Each row has a name. After each piece below comes the name of the row it's from, unless a question asks for something else. Each question is about the rows just above it.

K_356: [133 137 117 128 130 166]
K_996: [126 111  99 102 103 171]
K_966: [111  71  75  71  86 190]
K_475: [133 137 117 128 130 149]
K_366: [121 110 106 106 109 138]
K_47: [129 130 141 121 119 159]
K_342: [122  97 106 155 154 126]
K_538: [115 124 119  99 103 130]
K_476: [120 125 137 201 183  75]
K_248: [121 110 106 106  68 215]
K_266: [140 149 137  98  99 149]
[111  71  75  71] with +1 step of 1 on every entry:	[112  72  76  72]
The row with [122  97 106 155 154 126] is	K_342
q: [126 111  99 102 103 171]	K_996
Shift each entry of [117 128 130] by +1 times 1:	[118 129 131]
Shift each entry of [106 106] by -1 times 1:	[105 105]
Which row holds [133 137 117 128 130 166]?	K_356
Where do [111  71  75  71  86 190] appear?	K_966

K_915: [155 107  70 203 168 139 116 103 182 112]
K_558: [ 84 175  88  55 153  60 105 155 108 122]
K_313: [148 175  88  55 153  60 105 155 108 122]
[175  88] with +1 step of 1 on every entry:	[176  89]
q: [148 175  88  55 153  60 105 155 108 122]	K_313
Shift each entry of [105 155] by -1 times 1:	[104 154]
Move every entry of [175] by +1 step of 1.	[176]

K_560: [165 115 122 187 143 146 112 108 108 111 136 106 150 101  95 129  80 123
 123  39 123]
K_147: [115 192 102 133 116 112 132 133 104 158 120 133 104 145 152 122 178 132
 139 190 134]
K_315: [145 151 122 178 132  91 112 108 108 111 136 106 133 175 165 115 122 187
 145 146 164]
Among the named rows, does one hold [120 133] next to each other, in this order?	yes
Where do [115 192 102 133 116 112 132 133 104 158 120 133 104 145 152 122 178 132
 139 190 134] appear?	K_147
Is [116 133 102 192 115] printed in one of the named rows, side by side and in this order?	no
q: [145 152 122 178 132]	K_147
The row with [165 115 122 187 145 146] is	K_315
Shift each entry of [136] by -1 times 1:	[135]

K_603: [ 59  80 120 166 161 143 134  92 105]
K_683: [ 59  80 120 166 161 143 130  92  61]
K_802: [ 59  80 120 166 161 143 130  50  62]
Shift each entry of [166 161] by +1 times 1:	[167 162]
Does one of the named rows hold [59 79] side by side, in this order?	no
Does one of the named rows hold [130  50] side by side, in this order?	yes
Among the named rows, does one hold [134  92 105] next to each other, in this order?	yes

K_83: [145 125 148 132 101 158  53 175 160  77  71  88 167  77 146]
K_298: [145 125 148 132 101 158  53 175 160  77 124 180 109 117 135]
K_470: [131 126 161 131 186 134 189 178 119 103  80  86 197 125 153]
Which row holds [161 131 186 134]?	K_470
Is [158  52] printed in one of the named rows, side by side and in this order?	no
Where do [119 103] appear?	K_470

K_849: [ 91 142 117 115 104  87  93]
K_145: [156  41 101 107 132 164 157]
K_549: [ 99 137 120 123 115  85 105]
K_804: [ 89 180 164 118 171 135 104]
K_520: [ 89 118 180 164 171 146 166]
K_256: [118 119 110 111 109 113 109]
K_936: [ 91 113 168 153 160 144 157]
K_892: [128 127 127 128 128 127 128]
Does one of the named rows hold [146 171 164 180 118] side by side, in this order?	no
Does one of the named rows hold [120 123 115  85] side by side, in this order?	yes
Shift each entry of [153 160 144] by +1 times 1:	[154 161 145]
q: [ 89 118 180 164 171]	K_520

K_148: [112  50 202  81  91  74 118]
K_210: [188 169  29 179 167 105 188]
K_6: [216 118  41 160 169  55 203]
K_636: [121 105 153 101 129 104 130]
K_872: [136 136 114 140 126 136 127]
q: [136 136 114 140 126 136 127]	K_872
Does one of the named rows hold [179 167] side by side, in this order?	yes
The row with [136 136 114 140] is	K_872
Shift each entry of [169  29 179 167] by -1 times 1:	[168  28 178 166]

K_264: [ 99  98 146 154 110  73 125 143 196 142 124 137 146 157 154 110  86 128
 130 135 133 119 104  86  96 155 119 172 108 122 111 165 108 129 188 127
 142 131 154  76 139 117 130 158 173 176 137 175  65 108 158 143 111  43
 188 162]
K_591: [ 97  66 162 115 178 101 130 187 159  92 173  80 149 166 128 112 125 134
  71 114 104  74  90 101 110 128 177 183 121 112  96 171 153 117 103 125
 155 149 114  99 155 163  80 149 147 178 131 197 109 102 119  58 103  37
 194 194]
K_651: [ 92  81 157 138 142  81 126 169 190 118 148 110 149 165 145 111  97 128
 101 125 120  99  94  89  99 146 144 183 112 117 103 174 127 122 156 123
 151 141 138  77 149 137 105 157 169 187 135 192  76 103 146 105 104  28
 201 181]
K_772: [ 95  89 154 143 132  80 126 162 193 128 140 122 153 162 151 108  92 130
 112 129 124 105  98  85  97 148 137 183 109 117 104 171 120 123 166 127
 148 138 142  79 147 130 113 159 173 184 135 189  71 103 150 116 107  31
 195 174]
K_177: [ 95  71 161 128 165  89 128 180 175 105 164  95 149 171 139 108 110 131
  85 118 113  87  89  93 105 138 161 185 115 116 101 173 141 121 131 126
 151 146 127  87 154 152  93 155 159 185 132 197  88 102 133  81 102  29
 198 187]
K_74: [ 97  66 162 115 178 101 130 187 159  92 173  80 149 166 128 112 125 134
  71 114 104  74  90 101 110 128 177 183 121 112  96 171 153 117 103 125
 155 149 114  99 155 163  80 149 147 184 129 202 100 104 126  70 103  30
 196 188]
K_857: [ 95  91 150 149 120  77 126 150 197 134 132 129 146 159 153 111  90 127
 120 130 126 113  99  89  96 151 127 177 108 120 108 172 113 125 179 127
 146 136 147  79 144 123 123 159 173 182 137 182  67 106 155 128 111  30
 189 172]
K_873: [103  64 161 109 190 108 129 188 148  87 179  73 146 165 124 114 131 133
  66 112 102  75  90 106 116 125 184 176 122 115  99 167 159 116  92 122
 154 152 107 107 156 167  75 145 139 174 128 196 118 104 112  51 106  50
 185 185]
K_158: [ 94  74 158 133 155  85 127 173 184 113 153 103 151 170 143 110 101 131
  93 122 115  93  92  89 104 142 153 184 111 117 100 173 132 121 142 125
 153 143 132  81 152 146  98 156 162 185 134 198  82 102 139  92 104  30
 197 183]
[103] with -1 step of 1 on every entry:	[102]
Move every entry of [ 99 155 163] by -1 step of 1.	[ 98 154 162]

K_153: [ 32 149 179 104]
K_391: [192 110 170 161]
K_561: [216 161 110 170]
Does one of the named rows hold [192 110 171 161] side by side, in this order?	no
q: [192 110 170 161]	K_391
q: [170 161]	K_391
q: [161 110 170]	K_561

K_632: [ 83 135  85 144 199 211 175 140  98 200 195 192 188 192 177  50 106 215
 191 148]
K_861: [ 44  76  71  81 107 173  72  79 144  93 147  97 168  73 163  52  83  87
 184 151]
K_531: [137 113 143  70 107 112 113 176  84 134  44  79 177  76  96  56  67 190
 172 163]
K_190: [ 53 136 159  55 142 203 164 144  81  94 172  53 168  51  97 211 114 180
 126  43]
K_441: [124  80  59 140 122  51 137 156 117 132 129 160  93  83  71  46 114 170
  81 105]
K_225: [ 83 135  85 144 199 211 175 140  98 200 195 192 188  83  54 118 134 213
  61 208]
K_477: [198 179  64 161 109  51  58 194 175 212 102  41  93 133 207  57 118  60
 190 114]
K_334: [214 165  63  59  41 110  76 108 185  84 144 196 171 206 110  80  81 192
 152 147]
K_173: [179  51  64 161 109 198 193  43 178 166 183 161  60 119 131 162 127 176
 135 210]
K_742: [179 143 134 112  44 113 113  84  70  63 107 177 175  60  96  96 152  63
 120 172]
K_367: [137 113 143  70 107 112 113  63  84 134  44  79 116  76  96  56  67 190
 172 163]
K_16: [ 69  61  64  51 154  70 192 188 112 201 138  54  71 133 201 160 147 129
 134 117]
q: [ 59  41 110  76]	K_334
q: [113 143  70 107 112 113  63  84 134  44]	K_367
q: [179 143 134 112  44 113 113  84  70  63 107 177 175  60  96  96 152  63
 120 172]	K_742
Where do [179  51  64 161 109 198] appear?	K_173

K_77: [145 147 129 146 132 127 117 121  84 101 124 117 161 125 122 132 111 150
 152 118 121 136 144 116 128 129 121 158 112]
K_659: [ 91 135 132 121 120 127 117 101  84 117 161 124 121 128 111 115 139 115
 118 129 123 143 129 123 136 146 132  77 138]
K_816: [ 91 135 132 121 120 127 117 101  84 117 161 124 121 128 111 115 139 115
 125 129 123 143 129 123 136 146 132  77 138]
Which row holds [ 91 135 132 121 120 127 117 101  84 117 161 124 121 128 111 115 139 115
 125 129 123 143 129 123 136 146 132  77 138]?	K_816
Among the named rows, does one hold [121 117] next to each other, in this order?	no
Among the named rows, does one hold [111 150] next to each other, in this order?	yes
Does one of the named rows hold [115 118 129 123] side by side, in this order?	yes

K_286: [164 164 165  84  99 147]
K_219: [101 147 131 137 121 122]
K_483: [101 147 129 103 125 119]
K_576: [125 229 144 101 192  53]
K_56: [122 164 165  76 160  80]
q: [ 76 160]	K_56
Which row holds [101 147 131 137 121 122]?	K_219
Which row holds [125 229 144 101 192  53]?	K_576
[160] with +1 step of 1 on every entry:	[161]
Where do [122 164 165  76 160  80] appear?	K_56
Among the named rows, does one hold [147 101] next to each other, in this order?	no

K_408: [175  98  93 217 175 138 132]
K_583: [123 152 106 108 148 131 113]
K_598: [170 105  90 192 170 143 137]
K_451: [126 132 134 127 127 133 135]
K_762: [143 170 170  90 192 105 127]
Where do [ 93 217] appear?	K_408
q: [170 105  90 192 170 143]	K_598
Among the named rows, does one hold [170 143 137] next to each other, in this order?	yes

K_133: [225 228 225 224 202 225 224 225 225 224 199 202 198 224 205 198 223 228
 203 223 222 224 224 224 224 202 204 202]
K_276: [224 224 224 201 204 226 225 226 226 223 200 203 199 222 206 199 225 229
 205 224 223 225 225 225 225 203 205 203]
K_660: [227 228 225 225 203 226 225 226 226 225 200 203 199 225 206 199 225 229
 205 224 223 225 225 225 225 203 205 203]
Does one of the named rows hold [225 226] side by side, in this order?	yes
Where do [227 228 225 225 203 226 225 226 226 225 200 203 199 225 206 199 225 229
 205 224 223 225 225 225 225 203 205 203] appear?	K_660
Move every entry of [224 201 204 226] by +1 step of 1.	[225 202 205 227]
q: [198 224]	K_133
q: [225 224 199 202 198 224 205 198 223 228]	K_133
q: [224 224 224 202 204]	K_133

K_375: [207 206 208 208]
K_500: [47 49 47 46]
K_10: [170 169 170 171]
K_578: [40 41 39 39]
K_514: [52 53 52 52]
K_331: [195 193 195 196]
K_956: [188 187 189 189]
K_33: [51 53 51 50]
Among the named rows, does one hold [49 47 46] next to each other, in this order?	yes
[193 195 196] is in which row?	K_331
Does one of the named rows hold [51 50] side by side, in this order?	yes
Shift each entry of [47] by +1 times 1:	[48]
Among the named rows, does one hold [53 52] next to each other, in this order?	yes
q: [169 170]	K_10
Among the named rows, does one hold [47 49 47] next to each other, in this order?	yes

K_396: [141 201 179  68 200 180  66 202 219]
K_163: [150 169 132 137 121 118 203  99  94]
K_50: [163 122 148 141 203 179  68 200 217]
Among the named rows, does one hold [141 148 122] next to each other, in this order?	no
q: [141 201 179  68 200 180  66 202 219]	K_396
[ 68 200 180] with -1 step of 1 on every entry:	[ 67 199 179]
q: [141 203 179  68 200]	K_50
Move every entry of [203 179  68] by -1 step of 1.	[202 178  67]

K_717: [146 134  81  71 141  95 145 136 121 150  86 163 139 119 119 101 142 151
 131 109 165 117 129 101 147 115 146 124 172 163 124 124 127  97 151 100
 149 104  91 123  99 140 121  97 134  65  96 128 116 132 120]
K_352: [118 149 122  98 111 162 158 140 102  86 152 109 175 161 196 198 142  44
 123  83 107 125  96 162 109  94 130  44 118 118  91 108 127 134 104 165
 144 180 121 148 148 112  76 161 120 167 147 179 146 128 145]
K_106: [135 127 108 105 133 108 132 130 126 141 107 142 131 120 119 109 137 149
 134 126 148 117 132 114 136 121 137 135 147 142 132 128 129 113 137 109
 137 114 109 124 115 138 130 108 129  91 115 125 119 134 128]
K_400: [135 116 149 177 151 144 104 120 161 150 140 145  79 125  84 104  79 138
  90 144 107 190 143 115 149 193 107 171 124 132 126 142 123 144 157 151
  99  97 181 120 115 103 157 149 149 184 108  89 135  89  81]
K_204: [135 116 149 177 151 144 104 120 161 150 140 145  79 125  84 104  79 138
  90 144 107 190 143 115 149 121 138 148 148 143 141 131 129 110 138  99
 136 107 105 120 114 144 139 100 129  78 113 118 116 138 129]
K_474: [100 105 181 188  92 106  93 107 125 117 143  69 119  97 114 110 167 200
 196 203 131  45 149 144  89  91 129 190  76  77 194 141 140 145  78  79
 117 143 113 121 172 174 171  96  94  81 187 117 110 190 195]
The row with [135 116 149 177 151 144 104 120 161 150 140 145  79 125  84 104  79 138
  90 144 107 190 143 115 149 193 107 171 124 132 126 142 123 144 157 151
  99  97 181 120 115 103 157 149 149 184 108  89 135  89  81] is	K_400
[181] with +1 step of 1 on every entry:	[182]

K_467: [145 144 198 137  98 123  90  88 145]
K_63: [151 140  84 145  88 135 116 112 133]
K_220: [115 162 125 123  78 126  32  50 135]
K_751: [100 123 133 102 109 117 148 158 114]
K_406: [189 138 107 150  91 171 126 120 115]
K_129: [109 121 105 126 183 126 142 144 152]
K_900: [ 33  50  88 147 174 123 131 128 172]
K_126: [174 150 102 152 111 183  99 108 133]
K_929: [ 68 130 174  92 106 107 153 181 131]
K_950: [154 133 153 151 159 139 132 124 169]
Which row holds [32 50]?	K_220
[ 88 147] with -1 step of 1 on every entry:	[ 87 146]

K_992: [130 135 119 113 120]
K_98: [113 101 153 123 130]
K_460: [ 58  51  90 188 165]
K_728: [ 58 121  90 188 165]
K_284: [120  51  90 188 165]
K_509: [ 99 124  98 140 125]
Is [188  90  51] printed in one of the named rows, side by side and in this order?	no
[120  51] is in which row?	K_284
The row with [ 58  51  90 188 165] is	K_460
[ 58 121  90 188 165] is in which row?	K_728
[51] with -1 step of 1 on every entry:	[50]
Among the named rows, does one hold [ 58  51  90 188] next to each other, in this order?	yes
Among the named rows, does one hold [188  90  51] next to each other, in this order?	no

K_973: [ 86  84  85 135 218  84 223  85  81 136 135 136 222 149 136  84  86 135
  83  81 220 224  84 221 135 142 134  83 221 220]
K_511: [ 50  48  49 102 159  51 164  50  48 101 103 102 161 110 101  48  51 102
  47  46 161 163  48 162 102 106 103  48 162 161]
K_575: [129 128 129 146 180 127 184 129 127 146 145 146 182 153 104 127 129 146
 126 126 181 183 128 181 145 148 145 127 182 181]
K_649: [129 128 129 146 180 127 184 129 127 146 145 146 182 153 146 127 129 146
 126 126 181 183 128 181 145 148 145 127 182 181]
Among the named rows, does one hold [ 51 102  47  45] next to each other, in this order?	no
[136] with -1 step of 1 on every entry:	[135]
[ 86  84  85 135 218  84 223  85  81 136 135 136 222 149 136  84  86 135
  83  81 220 224  84 221 135 142 134  83 221 220] is in which row?	K_973
The row with [ 49 102 159  51 164  50  48] is	K_511
q: [182 153 146 127 129 146 126 126 181 183 128]	K_649
Shift each entry of [102 161 110] by -1 times 1:	[101 160 109]
Move every entry of [148] by -1 step of 1.	[147]

K_841: [118 144 144 156 167 159  77 159 168 129  90  92 126 132 146  88 131 134
  88 161 128 106  81 120 142 113 137 132 105 125 140 173 142]
K_235: [162  85 143 163 200  82  40 203 151 127 155  65 126 146 145 118  91 158
  89 188 151  97  83 129  95 139 164 107  86 148  53 192 210]
K_617: [120 141 121 144 132 142 115 120 141 153 111 102 128 126 118 106 139 154
 116 118 149 130 131 117 119 123 125 126 121 134 122 136 118]
K_311: [112 132 123 140 146 129 111 128 139 143 109 107 134 138 120  95 135 141
 106 124 134 117 133 128 126 117 124 130 119 147 129 141 122]
K_117: [113 132 134 149 125 150 122 125 142 144 120 113 121 142 151  96 131 138
 108 121 145 121 117 126 122 126 119 130 104 119 139 122 143]
K_268: [110 125 127 141 151 128 106 132 140 136 111 106 136 143 122  89 136 140
 102 123 131 111 136 132 131 110 122 132 119 151 136 141 130]
K_758: [123 131 131 137 140 149 116 132 142 137 118 126 114 122 136 106 123 127
 102 127 142 116 118 127 112 123 130 129 106 128 127 121 118]
K_468: [128 129 138 142 150 143  93 148 153 130 104 100 127 125 141 106 126 132
  95 151 131 112 101 125 129 119 130 126 112 130 128 157 139]
K_530: [119 139 128 135 138 147 117 124 130 133 115 115 123 131 128 121 135 131
  98 130 137 113 107 120 120 129 135 138 123 125 121 130 121]
K_388: [102 127 125 141 160 122 102 135 138 139 113 107 140 144 121  88 134 137
  98 125 128 112 134 134 133 113 121 134 114 152 137 140 123]
K_447: [112 130 136 113 133 145 121 115 141 136 101 123 138 122 121 112 132 135
 115 125 138 116 121 126 110 126 137 130 124 131 140 129 116]
Is [119 130] printed in one of the named rows, side by side and in this order?	yes
Which row holds [102 127 125 141 160 122 102 135 138 139 113 107 140 144 121  88 134 137
  98 125 128 112 134 134 133 113 121 134 114 152 137 140 123]?	K_388
q: [123 131 131 137 140 149 116 132 142 137 118 126 114 122 136 106 123 127
 102 127 142 116 118 127 112 123 130 129 106 128 127 121 118]	K_758
[112 130 136 113 133 145 121 115 141 136 101 123 138 122 121 112 132 135
 115 125 138 116 121 126 110 126 137 130 124 131 140 129 116] is in which row?	K_447
Among the named rows, does one hold [128 142 116 118] next to each other, in this order?	no

